A state moves one step at a time under one of 3 hidden systems, and each row is a state written as 32 numbers. Each run below is a few steps of one system.
trace 1, q_803 (8 x 32):
[[ 16  -4  -1  17  38  14 -32 -24   0  34   6  -4  -7  -1  16  12 -12 -12
   -5  23 -33  21  21  23  24  -4  -6   7  -8 -38  17  23]
 [ 12  -4 -11   5  52  24 -51 -19   0  12  -2  -5  -1   7  16   0 -18   6
  -21   7 -38  29  23  15  -6   0 -16   6  -3 -45  10  -4]
 [ 11  -5  -1  -7  44  24 -52  -1   3  -2 -18   2   5  12  12 -18 -27  25
  -27 -15 -25  23   9   5 -35  20 -18  -1  -1 -39   4 -27]
 [  2  -4  -1 -27  23  28 -38   4   2 -15 -10  -4  15  15   5 -22 -22  33
  -21 -23 -18   3   4   0 -37  17   0 -15  -8 -18  -5 -34]
 [ -1   2   4 -33  -6  31 -27  13   5 -16  -1 -16  27  11  -7 -21 -13  24
  -13 -10  -2 -13   8 -12 -25  13  17 -19 -14   1 -10 -21]
 [ -2   9   8 -31 -26  23  -8  17   5  -8  12 -31  25   9 -14 -17  -3   6
    8  13   8 -28  19 -17 -11   8  25 -21 -24  13  -4   9]
 [  1  12   0 -27 -25  10   2  11   5  -6  40 -45  30  10 -14  -6  10 -11
   33  46  11 -31  25 -25  13   3  16 -11 -26  16   7  36]
 [  8  13   4 -13 -15   5  -2   0   7  -6  49 -42  13  -7 -14   4  25 -15
   48  60   1 -27  16 -18  25   2  -4  -3 -15   9  14  47]]
trace 2, q_889, 8 rows:
[[ 19   9   7 -26  41  30 -56   6   8   1  22 -37  26   2  -1 -11  -8  -6
   -3  51 -32   9  33  -6   1   9 -32   6 -10 -38  10  35]
 [ 25  12  15 -12  25  20 -37   9   4  -2  30 -31  17 -11  -6 -10  16 -14
   21  64 -20  -4  21  -6  15   3 -33   5 -15 -14   8  49]
 [ 25   9   6   0  -1  -2  -3  11  -4  -5  39 -23   9 -14 -10  -7  29 -20
   42  57  -6 -18   7  -9  29  -4 -21   4 -10   6   7  52]
 [  6   1   0   3 -37 -23  38   6  -9   5  31  -9   8  -7 -10   6  26 -27
   37  37  17 -32   2  -8  41 -17  10   6 -10  29  -2  41]
 [-19  -1  -4  12 -50 -19  59   2  -8  16  14  -6  -2  -1 -10  16  13 -24
   23   9  28 -31   6  -5  37 -27  49  -7 -14  42  -5  24]
 [-25  -1  -3  15 -54 -11  48  -6  -2  27   3   2 -10   9  -1  15  -2 -15
    9 -13  28 -22   4   0  19 -16  66 -14 -16  32   2   0]
 [-33   0   0  13 -39  -2  31 -17   9  32 -11  -2 -20  19   4  23 -17  -3
   -3 -27  18  -6   6   4   5   1  62 -22  -8  13   2 -19]
 [-43  11   5  11 -13  18   9 -23  14  26 -19  -8 -25  13   9  25 -25   0
  -27 -25  -1  17   7   1  -6  12  39 -21  -2 -10   5 -21]]
trace 3, q_460:
[[ -8 -11  18  13  -5  14  15   0  -7  48 -15  -4   6  14  10   4 -35 -34
  -26  11   1  -3  39  21  37 -27  60  -3 -29 -22  13  35]
 [-25   4   4  24 -25   7  33 -14   2  53  -4 -10 -15   6   3  25 -20 -37
   -9  13  12  -4  33  11  45 -29  64  -7 -22   4  14  40]
 [-37   8   2  20 -44  -6  52 -23   5  34  15 -11 -23  -5   3  38  10 -31
   13  15  19  -7  11  -1  44 -21  47 -12  -6  26   4  25]
 [-46   8  -1  12 -43 -19  64 -20   8  -8  27  -9 -22 -11  -5  34  29 -15
   30   3  28 -12 -11 -12  25 -12  14 -15   7  40   1   4]
 [-18  10 -12   3 -33 -20  35   1   1 -36  24  -9 -16 -12 -14   9  35   4
   42   0  29 -15 -17 -26 -11  -7 -18 -10  13  38   1  -8]
 [  5   4 -13 -11 -14 -17   8  22  -9 -55  12   3   1   0 -17 -22  28  20
   32  -9  19 -22 -19 -27 -37   6 -28  -3  11  30 -10 -21]
 [ 17  -5  -8 -21   7  -6  -8  29 -12 -51  -6  16  19   1 -13 -36   8  31
    9 -25   5 -17 -21 -14 -42   7 -31  -3   6  14 -13 -32]
 [ 16 -19  -5 -21  16  10 -18  16 -16 -32 -21  23  21   4  -2 -36 -10  32
  -17 -38  -7  -5  -8   6 -33  -4  -8  -4  -3   2 -17 -44]]
trace 4, q_460, 8 rows:
[[ 13  -4   8 -27   7  27 -24  15  -1  13   7 -33  40  17  -6 -18 -25  -9
   -8  32  -7 -13  45  -3  10  -6  29  -5 -39 -21  10  29]
 [-15  -3  17 -20 -17  23   4   8   6  30  -3 -27  25  19   0  -4 -31 -20
  -14  19   4 -12  42  -1  20 -12  55 -12 -35 -10   6  28]
 [-28   6  10  -4 -35  12  22  -3  12  41   0 -31   5  20   1  14 -23 -22
   -5  14  13 -11  32  -3  27 -10  64 -16 -28   6  10  26]
 [-37  14   7  -6 -49   6  33 -13  16  32  11 -30  -6  13  -4  25  -4 -18
   12  10  18 -16  18  -7  25  -3  59 -20 -16  23   4  11]
 [-48  17  15  -2 -49   1  41 -13  20   2  20 -25 -12   4  -1  27   9  -6
   20   3  26 -15  -2 -23  11   7  39 -26  -7  27   4   1]
 [-39  20   7  -8 -43   2  25  -3  15 -24  17 -21 -11  -3 -14  14  18  10
   26  -4  26 -14  -8 -28 -15   8  11 -27   3  34   0 -16]
 [-20  16  -4 -18 -29   2   7   6  11 -43  12 -18  -3   3 -15  -3  15  25
   27  -8  21 -14 -13 -33 -37  15  -9 -21   7  27  -3 -29]
 [ -8   9  -4 -31 -14   7  -9  15  10 -49   4 -14  14  10 -13 -13   5  35
   11 -16  13 -11  -9 -33 -50  20 -19 -15   4   9  -2 -39]]
trace 5, q_889, 8 rows:
[[-16  -8  13  16 -11  14  20  -7  -4  49 -16  -4   1  17  13  11 -37 -31
  -26   8   9  -2  38  18  32 -27  65  -4 -30 -12  11  31]
 [-19  -6  14  13   2  22  10 -20   6  52 -13 -10  -7  12  15  20 -34 -28
  -30  11  -7  12  40  23  37 -18  55  -4 -22 -20  12  25]
 [ -6  -2   9  17  19  16  -6 -23   4  49  -1 -15 -10   9  16  25 -24 -24
  -13  22 -18  16  32  20  36  -8  30  -1 -15 -31  18  26]
 [  3  -1   4  27  19   5 -11 -26   3  43  10 -10 -17   0  18  20  -5 -20
    3  26 -21  18  24  20  35  -3   8   5  -4 -29  20  29]
 [ 12  -2   0  33  18  -8  -4 -23  -5  34   8   3 -24  -8  17  17   6 -27
   10  20 -16  16   9  21  33  -8  -9  11   2 -14  15  29]
 [  8  -8  -5  44   7 -26  20 -15 -14  25  -2  21 -31  -8  11  13   9 -26
    9   8  -3  11  -1  24  31 -18  -6  14   9  -2  10  23]
 [ -3 -12  -5  42  -2 -27  44 -10 -19  19 -19  37 -31 -11  10  14  10 -22
   -3 -14   9   4  -1  27  30 -37   5   9   9  18  -3   9]
 [ -6 -18 -13  43  -6 -27  46  -8 -28  18 -26  43 -28  -2   8   9   1 -21
   -8 -32  13   2  -4  31  21 -40  18   5   8  23  -6  -8]]
trace 6, q_803 (8 x 32):
[[ 36 -22  -7 -14   2  -2  -4  25 -27  -2  -2   5  36   5  -5 -37  -2 -11
    5  12  -1 -32  19   9  12 -24   8   7 -22   8 -15  22]
 [ 37 -19   9  -7   0  -3   4  27 -26  14   4   4  34   5  -3 -32  -6 -21
    4  27   2 -34  21  12  28 -24  15  11 -28   0  -6  43]
 [ 40 -12  14   5  11  -3  -4  27 -22  21   3   3  27   5   2 -26  -8 -31
    5  39  -2 -26  23  13  29 -18  12  16 -27 -14   3  59]
 [ 45 -11  13  10  24   7 -21  18 -18  23   6   2  24   1   3 -22 -10 -27
    4  41 -12 -13  24  15  30 -15   0  18 -26 -25  12  56]
 [ 48 -12   9  10  42  17 -38  11 -16  19   6   2  23  -5   4 -23  -9 -17
   -9  38 -26   0  25  19  23 -11 -10  18 -20 -39  13  42]
 [ 47 -11   3  -6  52  20 -52   9 -15  12  -1   1  23   1   8 -26 -17  -7
  -15  30 -36   6  27  22   9  -9 -19  17 -18 -41   8  30]
 [ 47 -13  -5 -10  56  24 -57  16 -16   2  -7  -1  31  11  10 -32 -19   2
  -19  18 -31   1  26  12  -7  -7 -23  14 -17 -42   4  15]
 [ 47 -13  -8 -23  44  22 -53  22 -14  -4  -7  -4  38  16   3 -35 -25   6
  -17  14 -27  -5  26   4 -15  -3 -19  13 -16 -34   0  11]]

Which system made each of these runs?
trace 7 (3 x 32):
[[ 37 -15  -7  18  24 -18   0   7 -24 -31  11  21   0 -18  -3 -22  24   2
   29  13  -8  -7 -12  11   8 -17 -43  13   9   2   4   6]
 [ 26 -23 -10   9  -5 -30  32  16 -26 -14   0  26   9  -7  -3 -21  21 -10
   18  -5   9 -25  -8  13  16 -34 -12  10   3  25 -15   7]
 [ 16 -21 -11   5 -26 -23  39  23 -30   2 -16  23  12   7  -4 -20   3 -15
    5 -18  22 -31   4  17  12 -33  25   5  -8  36 -19   1]]
 : q_889
trace 8 (3 x 32):
[[-24  -7 -18  23  -3 -17  21 -20  -4 -18 -16  35 -40  -5   6  10  14  27
   -2 -56   3  12 -38  10 -21  -1  -9 -12  27  24 -15 -59]
 [-13  -6 -19  20  16  -8  -3 -21  -2 -26  -8  31 -36 -12   5   6  20  36
    0 -46  -8  22 -36  10 -29   7 -28  -7  29   9 -10 -60]
 [  4  -5 -19  15  31  -8 -21 -16  -2 -30  -5  24 -25  -6  11   2  16  31
    1 -38 -16  24 -28   4 -32  12 -46   0  30  -9  -2 -50]]
 : q_460
trace 9:
[[  2 -10   4   0  12  20 -18   4  -5  35 -34  10  10  22  13 -12 -40  -5
  -50 -18 -10   4  26  17  -1  -5  44   2 -22 -24  -7  -1]
 [-23  -3   4  15  -4  14   4 -17   4  52 -27  -1 -16  17  18  19 -34 -15
  -35 -14  -4  16  25  17  17  -6  54  -7 -15 -14   8   4]
 [-47  10   2  25 -15   9  24 -32  13  44  -9 -15 -33   8  13  41 -12 -20
  -11  -3   3  18  16  11  24  -4  42 -15  -5  -2   9   9]]
 : q_460
trace 10:
[[ -6  -7  -6  -8 -48 -18  46  20 -10  -2   2   0  14   9 -13  -9   3 -12
   16  -3  33 -36   3 -11   8 -17  34  -4 -12  39 -12  11]
 [-10   1   2   3 -42 -14  46   6  -9  18  17 -11   5  -6  -8   7  17 -30
   20  30  19 -31  12  -1  45 -26  41  -3 -17  37  -6  38]
 [  6   5   7  24 -22 -18  30  -2  -7  34  17  -4  -6  -8  -5  13  13 -40
   23  41  10 -17  10   5  52 -17  22   7 -13  14   8  57]]
 : q_803
